In the rows, 128 means zero.
First come named turns, each shown by rows before and after it. For each pair of rows after them, which turns, in which order, take the first row to the second? The first pair is done for you.
Q:
[108 105 145 126 109 135 152 140 134 117 116 114 156 147 122 130 110 143
 125 146 132 163 152 120 125 116 127 136 122 138 111 100 130  71 155 147
 152 126 152 119  91 152 103 134 131 143 154 130 115 115 142 128 156 114
 115 126 118 120 136 116 151 110 128 125 126 137 136 132  98 101 111 159
 121 115 150 121 139 158 134 147 151 145 142 126 134 107] |-> [109 107 144 120 109 137 144 142 137 119 118 122 147 150 112 142 108 140
 138 143 140 158 148 129 125 114 137 117 132 130 111 105 128  80 159 135
 154 130 151 119  85 139  97 136 125 133 155 128 100 121 136 131 155 105
 123 134 118 147 134 102 143 107 127 130 136 130 141 135  94  98 107 150
 122 106 130 119 115 168 142 143 142 138 149 128 138 100]
[106 122 128 138 127  94 106 124 140 150 144 126 115 153 124 127 127 147
 119 116 137 122 127 104 147 129 145 127 117 127 140  98 146 109 115 144
 148 107 139  87  83 108 153 108 128 148 120 125 112  95  97 128 124 121
 142 148 120 143 149 118 132 117 112 105  93 114 119 110 119  80 122 121
 129  95 127 126 114 167 163 149 144 135 140 118 148 120] |-> [ 94 125 116 134 126  89 116 139 147 152 146 123 117 140 105 126 126 140
 125 107 134 135 120 131 147 114 145 118 121 116 149 120 155 120 109 127
 133 116 128  87  94 111 141 112 141 142 126 129 119 103 104 123 116 110
 140 145 116 151 152 131 146 101  99 124 102  98 128 105 126  88 116 117
 116  89 102 144 104 172 154 160 132 122 132 123 136 128]
[108 121  99 126 152 134 158 103 138 143 110 118 109 112 110 105 154 113
 139 133  97 163 133 144 101 100 108 168 105 156 128  99 145 104 137 153
 137 116 121 119 134 153 125 102 147 138 137 144 112  81 148 127 104  95
 102 147 122 103 152 123 117 104 102 161 153 175 154 126 130 132 157 132
 134 149 140 190 123 118  76 116 126 108 135 160 138 120] |-> [122 118 111 129 154 142 140  87 133 141 110 130 100 130 121 117 152 117
 142 141 108 145 138 122  97 114 119 162 107 164 119  75 134  97 149 161
 155 111 133 119 117 141 137 100 128 136 130 135  94  76 133 134 113 101
 110 159 126 117 148  95  97 122 118 144 150 191 150 135 118 121 160 129
 149 149 156 171 117 122  95 102 132 119 150 153 156 106]
A:
[115 157 122 133 138 124  76 108 116 144  99 115 140 129 181 118 134 177
 113 126 105 139 139 131 116 103 128 105 114 131 139 130 137 119 138 163
 103 120 149 125  78  88 124 155 131  89 126 107  77  92 130 133 142 123
 125 157 133 123 110 139 168 105 140 102  81  83 121 131  76  97 118 150
 100 158 157 137 187 134 174  96 111 103 146 134 130  97] |-> [128 164 124 135 138 126  72 108 120 152 104 112 137 127 181 119 141 174
 121 124 108 127 141 127 112 101 134 105 115 128 138 132 142 119 141 157
 102 120 151 121  77  92 135 155 118  83 121 100  72  89 125 132 144 120
 123 157 132 126 108 135 160 120 137 107  81  86 129 140  75  96 121 144
 109 154 156 141 176 130 171  88 118 100 143 135 128  88]
[ 92 105 139 152 109 110 118 113 134 124 134 121 135 134 150 112 144 148
 100 117  91 128 136  79 163 175 124 141 132 134 112 102 117 114 154 168
 117 124 175  97 109 105 154 148 126 159 123 136 173  80 120  97 126 151
 117 104 121 118 133 140 134 108 108  79 120 109 119 138 104 118 142 122
 125 119 154 112 135 115 139 128 168 154 115 102 163 162] |-> [121 105 133 164 129 147 114 116 129 122 123 131 112 123 140 126 163 140
  97 163  99 118 159 104 141 150  94 136 112 137  87  96 114  80 152 172
  94 155 165 124  90 125  91 157 126 146 124 138 154  78 151 134 120 143
 110 106 107 131 151 124 137  96  97  86 127 120 121 164  87 120 134 129
 121 123 127 129 137 132 116 139 150 147 139 121 138 160]
[ 98 139 123 117 139 125 129 144 128 135 118 131 114 153 115 149 132 122
 152 127 128 112 139 156 123 135 131  90 134 115 145 160 146 140 142 125
 127 117 114 141  90 126  91 131 142 101 130 158 115 136 110 147 126 131
 117 135 131 158 134 111 125 135  99 149 116 117 127 166 143 132 119 108
 124  99 101 139 109 147 148 119 105 121 125 129 150 119] |-> [ 84 138 126 110 131 109 130 144 129 134 121 129 123 157 118 143 121 127
 153 109 123 118 128 147 134 147 143  93 143 114 155 161 145 156 143 125
 138 105 118 133  97 116 117 127 144 109 128 158 126 136  97 132 128 134
 119 134 137 151 127 117 125 141 106 146 113 111 127 153 150 132 121 105
 124  99 112 131 107 141 159 117 112 124 115 120 160 120]
W:
[141 131 112 134 128 144 136 152 121 126 119 118 137 110 117 107 153 105
 136 142 111 127 131 160 115 112  95 133 110 118 126 154 142 116 117  96
  96 145  98 144 138 162 106 127 127 127 126 113 135 135 167 135 129 123
 106 113 123  96 128 167 132 126 104 145 120 125 143 145 143 147 123 131
 130 129 114 165 135 127  74 138 130 108 114 134  93 140] |-> [116  85 146 145  92 121 127 137 142 125 145 138 146 170 130 115 123 123
 143 119 142 124 142 101 130 154 138 145 126 139  99 124 116 111 157 127
 144 116 152 116  88 123 134 127  84 133 129 103  74  92 137 122 136 136
 129 140 129 126 115 120 145 132 125 116 136 123 116 144 101 116 119 127
 140 114 147 108 119 162 145 117 141 125 144 112 148 119]
[115 150 114 133 125 112 145 147 143 148 133 109 154  98 143 112 123 123
 132 108  96 139 120 144 120 122 147 141 119 114 146 163 176 139 122 110
 134 122  89 113 153 139 124 120 142 163 128 132 153 114 143 118 137 140
 108 125 121 101 135 172 152 132 114 125 130 122 134 135 131 119 118 113
 114 109 106 145 126  88  98 142 164 116  88 152 111 124] |-> [100 125 136 138 104  97 138 137 158 153 150 118 160 133 150 116 109 132
 140  94 116 132 127 107 127 145 174 149 128 124 127 146 161 136 145 127
 163 107 121  94 120 119 140 123 114 165 129 125 116  86 124 109 141 146
 119 143 125 121 127 143 161 138 122 111 142 121 119 138 103 100 115 109
 121  97 121 113 114 109 140 127 173 123 105 140 142 106]
[133 106 142 133 119 136 145 162 147 120 122 137 100 124 118 148 141 111
 130 124 135 119 116 146 131 114 139 111 130 112  83 127 117 116 122 159
 117 157 127 127 110 128 107 152  81 123 116 101 108  96 131 142 110 108
 101 143 113 173 134  96 135 107 128 144 145 130 120 148 125 115 127 135
 138 121 108 162  84 144 128 115 120 104 135 136 156 108] |-> [104  98 141 118 122 135 150 147 119  87  96 148 108 127 123 146 121 125
 102 133 118 150 102 154 147 129 134 108 134 120  96 107 105 120 115 181
 132 145 123 140 128 112  96 147 119 149 124 120 134 118 133 144 111 118
 112 129 124 151 136 109 130  78 155 114 135 129  96 113 151 123 125 153
 113 140 133 146 119 140 136 138 108 121 135 124 171 140]
[130 148 123  95 124 132  80 115 109 128 110 146 141 130 111 159 105 115
 144  91 143 126 112 145 131 163 157 119 129 130 158 143 123 174 158 111
 163 121 109 138 146  86 149 116 129 113  96 107 122 155 114 112 146 124
 147 120 152 164 130 112 120 157 166  92 135 126 133 107 153 161 131 117
 131 142 106 131  92 124 158 115 137 133 114 117 159 132] |-> [140 160 115  94 132 139  82 122 106 131 105 137 139 113 106 159 115 108
 146  98 139 124 107 160 124 151 146 115 124 124 163 154 132 177 150 100
 149 132  95 144 156  99 143 117 134 108  95 108 135 164 122 114 147 119
 141 115 148 162 133 122 119 157 157 102 132 126 143 112 160 168 133 116
 131 145  95 147  91 115 139 117 135 127 105 124 143 133]
J:
[148 173 124 128  94 145 122 120 130 125 145 120 106 138 155 133 107  79
  92 156 113 205 159 138 145 144 136 117 139 113 103 153 168 118 104 133
 104  90  94 118 133 161 128 159 152 121 149 123 153 128  54 141 116 201
  89 111 143 133 126 121 137 115 131 111 142 129 119 141 164 172 114 177
  82 123 105 142 153  72  96 132  90 122  81  99 110 140] |-> [157 180 124 129  90 144 116 130 145 142 159 118  98 141 147 139 113  71
 115 146 126 189 160 141 139 140 149 105 147 106 103 166 174 124 112 115
  98  97  98 111 123 156 133 162 133 103 147 111 133 123  46 141 115 190
  90 122 139 162 124 106 133 127 122 127 153 124 133 158 154 168 113 162
  94 109  79 146 120  80 104 119  89 108  82 103 107 124]
[ 87 143 129 154 138 135 123 146 148 109  93 154 161 125 116 140 110 151
 115  92  92 157 108  62 116 114 191  89 118 135 117 137 132 118 139 116
 166 111 112 112  87  78 149 117 152 118 135 142  96 155 108 153 164 139
 163 150 165 116 121 123 156  86 133 127 144  69 159 118 145 139  99 118
 123 106 167 117 113 131 177 164 159 104 121  97 154 174] |-> [ 86 144 126 153 139 136 123 147 151 110  95 156 160 125 112 144 112 150
 119  91  93 156 107  66 115 112 191  86 119 133 118 140 132 120 138 113
 165 113 111 114  88  78 147 116 155 116 134 142  96 157 108 152 163 136
 163 151 165 120 122 124 155  85 129 131 146  66 163 119 145 139  97 117
 124 104 162 119 109 132 176 165 155  99 121  97 153 173]
[ 96 121 143 110 122 112 138 124 129 103 151 128 110 126 136 119 103 150
 114 117 108 173 111 182 169 119 149 138  84 134 147 136 126 142 149 152
 124 118  97 113 128 135 117 112 148 135 147 152 115 135 128 100 122 104
 139 145 115 135 122 141 167  70  93 105 108 109 136  92 157 123  81 112
 104 135  98 136 113 156 154 180 128 133 127 131 106 134] |-> [118 125 154 117 115 110 125 132 149 126 171 126 101 138 137 127 113 144
 141 103 128 145 118 163 162 123 169 131  92 133 137 140 128 144 162 137
 126 119 110  99 110 131 140 115 108 114 136 134  86 121 110  97 127  99
 140 162 115 167 115 112 154 103  84 118 118 113 151 120 135 112  86  93
 129 119  87 134  73 161 168 152 139 124 130 134 115 102]
[ 99 142 106 128 127 122 117 142 107 140 142 131 112 142  86 142 131 137
 137 101 100 128 120 139 113 137 139 117 122 128 140 141 139 133 121  97
 120 115 132 106 123 135 140 110 121 128 131 129 134 125 141  89 141 100
 132 126 117 156 128 120 126 137 110 180 167  96 143 122 126 122 147 128
 106 111 104 113  77 155 142 110 113 112  97 141 138 130] |-> [110 136 122 139 124 121 111 125 105 140 142 127 118 156 111 132 130 147
 124 102 101 116 130  99 116 158 141 139 116 143 128 115 132 118 126 119
 139 100 147  98 115 138 170 103 103 140 123 122 135 108 130  87 151 118
 130 130 122 132 120 109 117 164 123 159 153 118 133 127 116 112 159 133
 123 118 150  93 100 143 152  96 138 131  98 132 152 119]

Each pair is two turns apart.
[144 161 122 137 144 124 128 142 117 139 111 128 136 107 128 132 131 135
 131 119 140 118 122 141 135 134 137 109 134 114 125 130 134 149 123 111
 136 140 108 133 149 129 148 111 136 103 115 121 141 164 120 112 142 125
 136 108 135 143 116 142  95 152 123 150 125 126 122 133 152 141 137 121
 122 139 129 138 106 106 128 137 144 123 111 123 128 127] |-> [146 160 123 139 145 124 132 142 119 141 111 125 140 106 130 126 133 134
 129 119 136 119 124 138 135 132 133 118 129 117 126 131 136 144 119 112
 134 139 108 133 151 136 149 111 138 106 114 121 144 160 122 110 143 128
 131 104 135 131 116 148  99 155 121 149 123 127 124 134 153 141 139 125
 124 140 135 140 115 101 121 139 147 125 106 125 123 127]
Q then J
[126 150 107 133 140 166 127 125 120 135 118 132 137 126 110 130 130 124
 121 126 146 124 142 144 118 122 125 114 114 128 119 134 127 112 129 136
 124 157 110 142 100 119 118 145 129 127 129 143 120 147 150 140 117 141
 153 113 114 153 170 115 119 120 140 113 131 137 136 120 123 149 118 142
 114 110 116 140 100 158 116 138 112 127 137 123 117 126] |-> [ 97 143 111 125 128 143 132 122 118 125 121 131 152 133 115 121 111 130
 114 103 138 144 125 135 136 139 140 118 126 130 134 134 128 132 130 141
 141 139 115 131 112 104 145 140 139 143 132 150 135 148 137 119 117 149
 160 109 123 141 163 129 125 114 151 103 127 127 131  93 137 150 119 146
 105 115 133 126 107 150 130 144 117 133 125 110 136 137]
A then A
[ 87 145  78 117 161 129 131 113 123 147 122 114 127  63 133 123 170  81
 101 109 130 133 112 139 113 149 119 123  82 125 149 138 147 111 116 114
  97 134 110 108 125 165 110 100 169 115  92 118 154 128 177 104 135 134
 140  91  74 103 109 168 118 158 100 104 153  95 132 184 121 174 169 125
 135 146 100 197 157 124 128 108 116  92 134 108 109 149] |-> [ 48 131  88 106 139  98 134 108 125 140 131 117 147  84 140 114 143  93
  99  75 128 153  94 120 137 177 147 129 102 127 162 135 140 134 125 125
 124 107 127  89 132 139 146  94 172 134  97 121 158 124 155  76 135 142
 153  93  87  99  99 175 128 153 115  88 157  81 118 157 129 168 169 125
 129 146 123 173 156 127 159 105 123 101 126  89 137 157]
J then A
[163 133 121 142 142 174 110 105  79 134 114 132 119 128 176 153 130 126
 106 156 140 122 129 114 112 141 107 123 123 139 100  88 103 103 141 145
 151 132 115 138 138 128 139 120 134 157 118 148 151 137 133 164 131 126
 139 115 118  95 133 103 101 159 153  95  98 134 124 142 123 133 140 135
 143 132 143 118 162  98 120 101 133 148 164 115 119 138] |-> [162 124 120 148 124 165 110 130 117 159 147 136 111 138 151 164 132 113
 145 138 169 110 138 124 108 127 128 110 134 125  86 117 108 108 156 118
 141 144 127 123 112 123 124 132 103 123 123 136 102 114 131 161 122 106
 142 136 108 149 132  82 124 157 123 130 132 112 138 163  93 125 126 114
 151 101  90 125 106 132 135  89 124 121 175 127 114 112]
J then W
[ 93 110 130 134 108 125 139 121 146 134 137 123 151 131 132 109 112 132
 130 100 113 138 118 117 140 134 145 134 146 152 135 145 128 135 134 140
 136 104 151 109 140 107 151 140 129 144 126 145 134 120 127 110 116 141
 127 114 133 115 122 125 144 113 127 118 120 102 130 112 134 123 118 139
 115 130 135 122 126 130 131 135 136 124 115 114 140 141] |-> [113 125 118 136 127 143 144 133 146 139 128 115 142 104 122 110 132 120
 131 120 110 131 122 146 127 108 123 128 132 143 135 160 139 127 120 127
 109 127 131 123 149 127 120 143 139 131 125 147 144 130 150 125 111 131
 117 108 124 112 132 136 145 109 111 137 119 105 143 125 137 133 116 140
 113 131 109 152 126 124  98 143 129 112 110 129 108 143]
W then A
[119 142 128 122 126 183 100 150 133 143 127 124 110 133 120  83 134 143
 141 129 140 127 144  74 115 135 150 170  75 148  79 109 112  91 149 154
 124 126 152 156 145 109 124  74 116 129 114 102  97 130 139 137 151 129
 153 139 118  98 129 115 161 137 117 154 111 145  89 130 106 171 122 112
 104 103 164  92 180  86  94 133 188 134 131 122 121 110] |-> [111 137 128 121 127 181 102 151 131 137 125 126 112 135 119  84 129 146
 136 129 139 136 143  76 119 136 150 170  77 149  80 109 110  92 148 157
 126 126 152 156 146 107 120  75 124 133 116 104 100 131 140 135 149 131
 152 137 118  94 131 120 166 128 119 149 110 141  87 122 109 171 120 116
  97 106 166  90 186  87  97 140 186 136 132 121 124 116]
A then A
[125  97 126 135 101 125 122 135 152 150 163 119 138 151 114 136 132 111
 161 117 140 126 138 112 116 142 128 131 146 135 116 121 139 116 154 126
 126 127 151 113 110 132 142 139 111 106 126 107  98 103 124 131 121 128
 143 152 123 147 123 105 143 130 131 124 133 119 132 142 114 113 130 128
 124 116 125 104 105 151 149 124 135 133 136 134 133 124] |-> [ 92  93 115 124 101 115 140 137 139 132 151 118 153 137 109 126 118 116
 139 116 122 162 122 135 130 141 115 133 147 133 132 131 143 126 140 131
 123 123 138 120 133 131 125 138 153 123 140 127 129 118 137 123 114 129
 144 135 126 122 129 139 163  92 135 118 128 102 122 108 139 125 124 142
  91 129 125 109 132 146 139 153 120 136 124 130 130 157]
Q then W
[ 86 118 129 117 108  90 151 147 154 132 158  93 160 113 119 105 126 125
 140  87 122 149 118 134 140 127 145 158 149 108 129 169 153 161 119 105
 121 113 132  97 139 123 169 138 135 121 138 135 154 122 118  94 120 123
 128 121 130 123 115 161 161 126 110 154 133 108 137 112 136 138 119 124
 122 119 119 121 112 118 122 120 136 110  92 122 118 118] |-> [122 110 136 134 114 119 138 149 165 142 163 106 135 122 109 126 145 117
 156 115 150 122 148 133 117 110 137 150 135 111  92 158 147 129 134 104
 111 136 141 104  99 132 126 149 104  95 135 125 104 103 130 125 118 115
 127 141 115 162 122 117 159 132  98 161 149 118 137 152  96 126 113 120
 137 107  92 122  90 149 127 110 128 102 126 136 111  95]
A then J
[ 69 136 128 106 108  88  91 114 110 129 137 122 116 139 122 169  87 135
 154 131 107 113 158 117 112 145 143 115 148 140 148 110 101 104  88 122
 160 103 137 124 118  94 135 118 129 156 136 135 146 121 123  91 109 145
 159 142 138 118 127 119 111 137 168 117  93 142 113 118 132 132 127 151
 140 119 145 151 117 150 149 116 112 149 141  88 134 142] |-> [ 57 137 116  99 110  89 103 122 109 125 133 120 120 126 113 164  86 133
 150 133  99 129 155 138 115 134 134 116 146 138 156 121 106 107  81 117
 148 109 126 130 129 101 119 119 149 158 141 144 161 128 134  89 103 140
 156 134 136 109 131 137 125 120 162 124  93 132 113 110 141 140 121 154
 126 122 132 162 124 148 134 131 103 143 133  92 121 154]
J then Q
[116 109 162 176 120 120 167 127 135 129 132  93 128 140 143 113 152 130
 123 102 189  99 139  78 131 114 120 142 153 130 136 119 146 104  97 168
  98 112 148 149 113 165  93 124 139 128 148  97  99 114 172 178 143 109
 111 118 114 146 134 176 158 131 100 145 142 115 146 161 129 104 179 131
 136 138 139 152 134 110 119 142 145 121  90 162  89 133] |-> [ 86 101 154 162 117 116 174 129 126 113 125 107 130 145 128 120 133 133
 117 100 186 127 129 101 142 115 123 123 165 127 145 123 139 118  97 170
 103 112 146 155 117 146  71 124 164 135 158 112 100 127 175 177 135 104
 124 114 115 160 137 182 166  94 111 139 152  96 134 136 144 110 164 137
 113 139 125 143 133 125 131 163 122 118  95 159  96 155]
W then J
[105 126 140 102 100 137 157 132 128 117 149 113 132 131 118 129 149 129
 133 138 143 129 147 154 141 106 144  66 120 127 115 161  97 131 119 130
 134 145 118 141 114 121  77 117 173 123 153 123  99 140 166 144 136 113
 129 121 124 152 132 122 146  84 107 123 130 116 104 119 113 130 113 129
 103 137 118 124 117 179 137 146  99  99 127 139 116 112] |-> [125 123 157 115  89 134 144 124 141 133 164 109 133 148 136 128 154 133
 143 127 158 100 161 109 136 123 159  80 117 136 100 144  93 121 134 140
 147 135 135 124  94 123 114 114 135 118 139 106  75 117 149 138 146 122
 127 136 128 153 121  97 135 123 109 117 127 133 106 139  90 115 126 118
 134 131 144 110 107 175 154 117 127 107 134 135 129  83]
W then J
[133  92 165 142 116 127 122 152 111 107 147 155 141 146 117  91 103 131
 127 125 142 120 144 109 102 108 123 160  90 111 104 149  90  98 126 113
 119 104 122 104 103 171 119 126 133 142 119 101 152  93 141 105 137 160
 126 116 144 144 122 143 131 139  95 113 102 147 109 150 120 129 149 115
 123 132 110 128 124 126 136 147 136 127 113 132 143 106] |-> [138  95 168 135 121 136 109 139  96  96 139 169 131 156 117 107  97 135
 129 132 143 114 138 108 103 119 132 139  98 112 105 133  81 105 131 115
 133 102 126 110  99 152 115 121 132 143 118  99 146 107 130 112 142 160
 137 122 150 162 120 125 108 139 114  99 101 156 104 146 125 127 148 113
 125 133 112 112 117 132 152 144 129 131 125 127 156 107]
W then Q
[124 177 138 128 120 105 160 154 132 122 122 134 119 142 188 123  97 155
 102 133 108 171 127 148 116 112 121 143 157  96 129 153 142 145 128 138
 111 128 143 128  95 122 106 138 153 161 164 137 161 109 131 124 141 120
 145 123 125  91 120 125 140  62 116 131 138 113  90  72 108 130  92 163
 137 119 139 129 127 123  92 158 142 130 112 160 163 146] |-> [137 178 143 137 118 102 161 160 144 139 133 121 124 138 196 113 108 154
 106 128 109 161 135 134 111 109 116 160 149  99 121 158 149 136 128 138
 105 128 145 122  96 139 122 139 139 158 158 130 160  91 134 119 142 124
 134 123 122  79 117 130 148  82 103 140 135 120  99  87  98 128  98 159
 149 118 149 137 131 114  81 148 160 128 103 163 154 135]
J then Q
[140  94 102 151 130 101 151 128 139  95 156 154 127 150 129 128 136  97
 115 111  92 167 140 111 152 144 120 168  77 118 104 162 119 118 127 112
 139 157 130 106 114 111 152 159 101 121 111 111 155  89 115 119 100 163
 117 108  99 119 122 145 127 117 168 133 109 180  76 145  93 107  97 114
 122 141 169 107 132 107 109 178 134 130 133  94 148 100] |-> [156  98 100 149 138 115 139 129 139  97 156 166 109 153 119 147 140  90
 130 121 108 152 145 123 142 136 125 144  81 113  98 161 115 115 133 101
 137 170 134 112  99 101 132 164  88 105 109 106 130  93 114 133  98 153
 125 120  95 155 127 119 115 116 166 139 120 180  82 160  84 105  92 106
 127 131 143 108 107 124 119 173 121 122 148 102 146  90]
A then Q
[114 117 144 129  88 118 114 138 140 157 181 144 139  98 155 131 143 126
 148 140 142 136 127 104 136 138 169 173 130 126 137 145 119 149 130 127
 122 113 146  76  74 132 172 112 110 112 112 140 135 107 130 130 112 137
 104 103 128 123 132 124 162 146 123 134 131  98 101 177 139 128 134 136
 144 122 106 100 111 125  91 126 179 154 132 149 111 107] |-> [ 93 119 129 118  94 120 128 144 127 140 166 146 143  81 139 131 138 126
 134 150 127 164 117 138 140 126 155 164 128 120 151 156 120 155 116 123
 108 121 129  89  94 133 137 114 148 121 124 156 157 126 148 135 104 130
 106  88 127 115 143 150 174 107 125 135 130  82  95 155 159 144 125 150
 116 131  88 114 127 128  77 154 156 148 127 151  98 134]
J then J
[143 132 157 138 142 131 152 138 107 128 110 125 161 123 123 103 156 107
 126 104 126 128  97 118 129 145 110 140 127 117 121 131 130 126 128 103
 149 132  87 135 137 164 152 108 116 132 126 116 140 109 131 114  99 111
 105 103 149  89 146 128 128 129 134 122  87 127 184 117 118 147 116 133
 121 113 124 126 142 132  89 114 122 134 108 138 111 113] |-> [148 134 156 140 141 131 149 142 114 135 116 124 158 123 120 106 158 102
 136 101 132 123  97 119 128 143 115 135 130 116 121 135 132 130 130  97
 147 137  89 131 132 163 154 110 108 123 127 111 130 108 128 114  98 106
 106 107 147 100 144 121 126 133 131 128  91 124 189 123 115 148 115 128
 124 106 114 128 129 135  92 109 124 129 109 138 111 106]
J then J
[108 137 123 111 127 107 121 146 141 133 131 109 139 120 108 156 120 113
 161  89 126 128 112 147 142 140 155  84 168 120 175 164 141 165 118  92
 127 123 102 113 161 104 149 124 113 110 132 121 126 160  93 111 135 102
 149 148 123 169 122 148 117 132 133 158 147  97 142 114 148 148 138  92
 121  95  73 132  75 129 149 119 113 101 116 127 131 120] |-> [131 124 154 133 130 118 118 106 125 123 115 100 156 136 163 131 124 136
 114 114 113 112 132  73 142 170 134 144 136 157 149 106 128 120 119 153
 154  96 125 111 154 128 189 111 102 147 119 118 146 131  91 118 156 145
 134 139 132  89 114 143 109 172 163 106 107 147 117 119 137 132 165 115
 143 126 180 103 153  94 143 104 160 148 119 109 149 114]
Q then Q
